[40  7 -2 32]  (14)
[ 34   5 -67  26]  (126)
[ 66  -4 -51  67]  (76)
[ 91   4 -35  44]  (176)
[ 76  11 -45  44]  (215)
[ 32 -10  -8  15]  (97)
[ 76  20 -32   9]  (109)
[66 13  7  9]  (49)
[83  5  2 74]  (153)
[ 19  -3 -17  29]  (207)
diff (97): [ 32 -10  -8  14]
4, [15]
diff (176): [ 91   4 -36  44]
3, [-35]
diff (49): [66 12  7  9]
2, [13]

[-19 -65 -26 -50 -90  88] = (215)
[  3  13   6  12  19 -18] = (176)
[-2 -5 -2 -2 -7  7] = (77)
diff (176): [  3  14   6  12  19 -18]
2, [13]
diff (215): [-19 -65 -26 -51 -90  88]
4, [-50]
diff (77): [-2 -4 -2 -2 -7  7]
2, [-5]
diff (176): [  2  13   6  12  19 -18]
1, [3]
diff (77): [-2 -5 -2 -3 -7  7]
4, [-2]
diff (77): [-2 -5 -2 -2 -7  8]
6, [7]
diff (77): [-2 -5 -2 -2 -8  7]
5, [-7]

[-10 -19  -1  14  19   3   7   1] -> (14)
[-17  23  -7 -30  45 -19   2 -69] -> (153)
[-1 -2  0  0  1  1  0  1] -> (126)
[  1  -1  -3  -8  26 -18   0 -27] -> (215)
[-24  11  -4 -22  -4  -7 -16   4] -> (97)
[ 1  1  0 -1  1  0  1  0] -> (109)
[-16 -12  -7 -15  30  -5   6 -22] -> (76)
[-14  24  -5  13   4   8   2  -6] -> (47)
[  4   1  -6 -14 -13  13  26   8] -> (207)
[ 0  0  0  0  0 -1  0 -1] -> (77)
diff (126): [-1 -2  0  0  1  1  1  1]
7, [0]
diff (14): [-10 -19  -1  14  19   3   6   1]
7, [7]

[ 30 -22  -7 -18  91] -> (76)
[-46   9 -25  77 -92] -> (153)
[ 23 -21   4  -7  -9] -> (126)
[ 1  1 -1  2 -3] -> (77)
diff (126): [ 24 -21   4  -7  -9]
1, [23]
diff (77): [ 2  1 -1  2 -3]
1, [1]
diff (153): [-46  10 -25  77 -92]
2, [9]
diff (76): [ 30 -22  -7 -18  92]
5, [91]
diff (153): [-47   9 -25  77 -92]
1, [-46]

[  3  -8   7   7  32  -3 -17   6  24   4   3  -2  -5  -1  -4  22   9   6
  22 -29   4 -24   2 -57  31  12  37  28 -22 -31  33 -10  12 -39 -12] = (97)
[  3  -8   7   7  35  -3 -19   6  27   4   3  -2  -5  -3  -4  24  11  -5
  -5  18  11   3  -7  10   7 -10   3 -22   4   8 -24   3   0 -18  36] = (14)
[  7   8  -7  -2  -8   3  13  -5  -6  21 -20  -6  13 -10  14   8  -9  -2
   1  18   9  10 -16   6  14   3  -4  25   8   5 -12 -10  -1   0 -12] = (176)
[ -4  -2   5  -9 -13   2  10   5   0 -13 -26 -10 -34  20 -11  28  18  11
   6   1   4  -3  15   6  -1 -13  -1  18  -2  -4 -30  10   6  -2   0] = (207)
[  3  -8   7   7  32  -3 -17   6  24   4   3  -2  -5  -1  -4  22   9  -5
  -5  14  11   3  -7  10   7  -8   3 -19   2   8 -24   0   0 -16  33] = (76)
[ 62 -25   6 -41 -13  11  -5  30 -16  -6 -43  70 -22  15  -4 -16 -22   8
  -5  74 -19   7  11  78 -30 -25 -57 -22  31  46 -12  61 -22  18  45] = (153)
[ -4  -2   5  -9 -13   2  10   5   0 -13 -26 -10 -34  20 -11  28  18  11
   6   1   4  -3  15   6  -1  -4   6  -6   4   8   0  -3  -1  -2  15] = (215)
[ 11  -8   7  -2  -1  -2  -4  -5  -4   2 -17  -2  -2   2  -6   6   2  -5
   4   1  13   8  22  15   2 -13   6   3   2   8 -15   3   3  -2  18] = (49)
[ 11  10   7   0  -1   9  -4  -5  -4   2 -17  -2  -2   2  -6   6   2  -5
   4   1  13   8   0  15   2 -13   6   3   2   8 -15   3   3  -2  18] = (126)
diff (76): [  3  -8   7   8  32  -3 -17   6  24   4   3  -2  -5  -1  -4  22   9  -5
  -5  14  11   3  -7  10   7  -8   3 -19   2   8 -24   0   0 -16  33]
4, [7]
diff (76): [  3  -8   7   7  32  -3 -17   6  24   4   3  -2  -5  -1  -4  22   9  -5
  -5  14  11   3  -7  10   7  -8   3 -19   2   8 -24   1   0 -16  33]
32, [0]
diff (215): [ -4  -2   5  -9 -13   2  10   5   0 -13 -26 -11 -34  20 -11  28  18  11
   6   1   4  -3  15   6  -1  -4   6  -6   4   8   0  -3  -1  -2  15]
12, [-10]

[-33   7  14 -14   8  -4 -47] -> (176)
[-33   7  14 -14   8  -4  -1] -> (126)
[  7  -1  -9   9  -2 -11 -14] -> (207)
diff (126): [-33   7  14 -14   8  -4  -2]
7, [-1]
diff (176): [-33   7  14 -14   8  -4 -48]
7, [-47]
diff (126): [-33   7  14 -15   8  -4  -1]
4, [-14]
diff (207): [  7  -1  -9   9  -3 -11 -14]
5, [-2]
diff (176): [-34   7  14 -14   8  -4 -47]
1, [-33]
diff (207): [  7  -1 -10   9  -2 -11 -14]
3, [-9]

[  3  15 -69  -8  71 -10 -30 -10  35] : (97)
[ -4  13 -67  -6  74 -15 -28  -7  39] : (207)
[  6  16 -69  -9  70  -8 -31 -10  33] : (126)
[  0  15 -68  -8  72 -12 -30  -9  36] : (76)
[  0  15 -68  -8  72 -12 -30  -9  27] : (215)
[ -9  12 -67  -5  74 -18 -28  -7  39] : (77)
[ 10  17 -69 -10  68  -5 -32 -12  30] : (49)
diff (126): [  6  16 -69  -9  70  -8 -30 -10  33]
7, [-31]
diff (77): [ -9  12 -66  -5  74 -18 -28  -7  39]
3, [-67]
diff (126): [  6  16 -69  -9  71  -8 -31 -10  33]
5, [70]
diff (76): [  0  15 -68  -8  72 -12 -30  -9  37]
9, [36]
diff (49): [  9  17 -69 -10  68  -5 -32 -12  30]
1, [10]
diff (97): [  2  15 -69  -8  71 -10 -30 -10  35]
1, [3]

[  0 -90   3   5] -> (215)
[  1 -65 -47   7] -> (176)
[  1 -36  37   8] -> (97)
[  3 -40 -15 -15] -> (49)
[  5 -64 -45 -12] -> (153)
diff (153): [  5 -65 -45 -12]
2, [-64]
diff (49): [  4 -40 -15 -15]
1, [3]

[ 67 -39   1  37 -45 -15  51 -18] : (97)
[ 60  -2 -21  36  -1 -34  15  40] : (153)
[ 60  -2 -24  36  -1 -34  15  40] : (49)
[ 67  20   1  37 -45 -15  51 -18] : (76)
diff (49): [ 61  -2 -24  36  -1 -34  15  40]
1, [60]
diff (76): [ 67  20   2  37 -45 -15  51 -18]
3, [1]

[ 46 -47 -33  39  30  41  13 -19 -20 -33] = (109)
[-40 -72 -41  36 -61 -35  26 -21 -10  -7] = (126)
[-39  15 -53 -21  25   8 -53   1  16  70] = (77)
diff (109): [ 46 -48 -33  39  30  41  13 -19 -20 -33]
2, [-47]
diff (77): [-39  15 -53 -21  25   8 -53   1  16  69]
10, [70]
diff (126): [-40 -73 -41  36 -61 -35  26 -21 -10  -7]
2, [-72]
diff (126): [-40 -72 -41  36 -61 -35  26 -22 -10  -7]
8, [-21]

[-17 -24  70  10  39 -67  -2 -14  25] -> (77)
[  7 -47  56  48  52 -30 -37   2  10] -> (153)
[ 28 -43  22  59  50 -21 -55  11 -15] -> (76)
diff (153): [  7 -47  55  48  52 -30 -37   2  10]
3, [56]
diff (153): [  7 -47  56  48  52 -30 -36   2  10]
7, [-37]
diff (77): [-17 -24  70  10  39 -67  -1 -14  25]
7, [-2]
diff (76): [ 27 -43  22  59  50 -21 -55  11 -15]
1, [28]

[ 29 -45  -6  -4  -1] : (207)
[ 17 -87   8   9   1] : (47)
[25 17 -6  1  0] : (77)
[-24 -27   4   4  -1] : (215)
[-1 70 -7 33  4] : (14)
[-17 -32  10 -16   1] : (76)
[ 11 -71  23   1   0] : (97)
[-6  7 13  2  0] : (176)
[ -3 -31 -14  11   3] : (153)
diff (176): [-6  7 12  2  0]
3, [13]
diff (207): [ 29 -45  -6  -5  -1]
4, [-4]
diff (207): [ 29 -45  -6  -4   0]
5, [-1]
diff (176): [-6  7 13  3  0]
4, [2]
diff (97): [ 11 -70  23   1   0]
2, [-71]
diff (76): [-17 -31  10 -16   1]
2, [-32]
diff (77): [25 18 -6  1  0]
2, [17]

[-24  59   5  -2  16  56] = (97)
[-28  69   9  -2  22  65] = (153)
[-29  73  12  -2  25  67] = (47)
[-25  62   6  -2  18  59] = (109)
diff (47): [-29  74  12  -2  25  67]
2, [73]
diff (97): [-24  59   5  -2  15  56]
5, [16]
diff (97): [-24  59   5  -2  16  55]
6, [56]
diff (153): [-28  69   8  -2  22  65]
3, [9]
diff (47): [-29  73  12  -2  25  66]
6, [67]

[-19  -4  -1  46  -5  32]  (176)
[ 9  0  0 -6  4 -6]  (14)
[ 25   2  12 -76   3 -57]  (49)
[ 5 -3  2  8  2  3]  (47)
[  4   2   5 -38   0 -26]  (207)
diff (207): [  4   2   5 -37   0 -26]
4, [-38]
diff (176): [-19  -4  -2  46  -5  32]
3, [-1]

[ 20 -16  16  12  18 -23 -11   3  27  57  17  37 -34]  (215)
[ -4 -16  26  -8  31 -74  -9  11  23  13  13  48 -25]  (49)
[ -6 -35  19 -15   5 -11 -13  13 -22  42   1  48 -40]  (77)
[ 32  -8   8  23  22 -36  -7   6  38  51  23  28 -21]  (153)
[  7 -17  21   5  12 -43 -12   2   3   1  16   7  -5]  (126)
[ 41   1 -46  35  23 -43  17  64 -44  -3   9  24  11]  (14)
[ 39  -1 -26  31  24 -43   9  44 -15  17  14  30  -1]  (47)
[-18 -42  39 -24   1  -2 -21   4  32  53  27   6  -6]  (207)
[-18 -42  39 -24   1  -2 -21  -2 -16  46   0  49 -51]  (76)
[ -9 -17  32 -11  34 -77 -11   7  27  13  14  51 -28]  (176)
[ 12  -1  26  41   3   2  -8  -8 -46 -63   3 -11   0]  (97)
diff (76): [-17 -42  39 -24   1  -2 -21  -2 -16  46   0  49 -51]
1, [-18]
diff (153): [ 32  -8   8  23  22 -36  -7   6  38  51  23  28 -22]
13, [-21]
diff (76): [-18 -42  40 -24   1  -2 -21  -2 -16  46   0  49 -51]
3, [39]
diff (176): [ -9 -17  32 -11  34 -77 -11   7  27  12  14  51 -28]
10, [13]
diff (76): [-18 -42  39 -24   1  -2 -21  -2 -16  46   0  50 -51]
12, [49]
diff (207): [-18 -42  39 -24   1  -2 -21   4  33  53  27   6  -6]
9, [32]
diff (215): [ 20 -16  16  12  18 -23 -11   3  27  57  17  36 -34]
12, [37]

[ 0  0  0  1 -1  0 -1 -1  0] : (176)
[ 0 -1  0  0  1  1 -2 -1  0] : (77)
[-1 -2  2 -1  3  3 -5 -3  3] : (207)
[  7  -7   4   8  -2  10 -15  -9   4] : (47)
[-1  1  1 -1 -1 -1  2 -1 -1] : (126)
[ 0 -2 -1 -1  0  0  0 -2  0] : (153)
[ 1 -4  0  0  3  3 -6 -4  1] : (215)
[-11 -35 -78 -39  14   3   8 -43  -7] : (14)
[ 1 -1  1  1 -1  1 -2 -2  0] : (97)
[ 2  1  3  3 -2  1 -2 -3  0] : (109)
[-1  1  0 -1  0 -2  1 -1 -1] : (49)
[ 1 -1  1  1  1  2 -2 -4  1] : (76)
diff (49): [-2  1  0 -1  0 -2  1 -1 -1]
1, [-1]
diff (126): [-1  1  1 -1 -2 -1  2 -1 -1]
5, [-1]
diff (49): [-1  1  0 -1  0 -2  2 -1 -1]
7, [1]

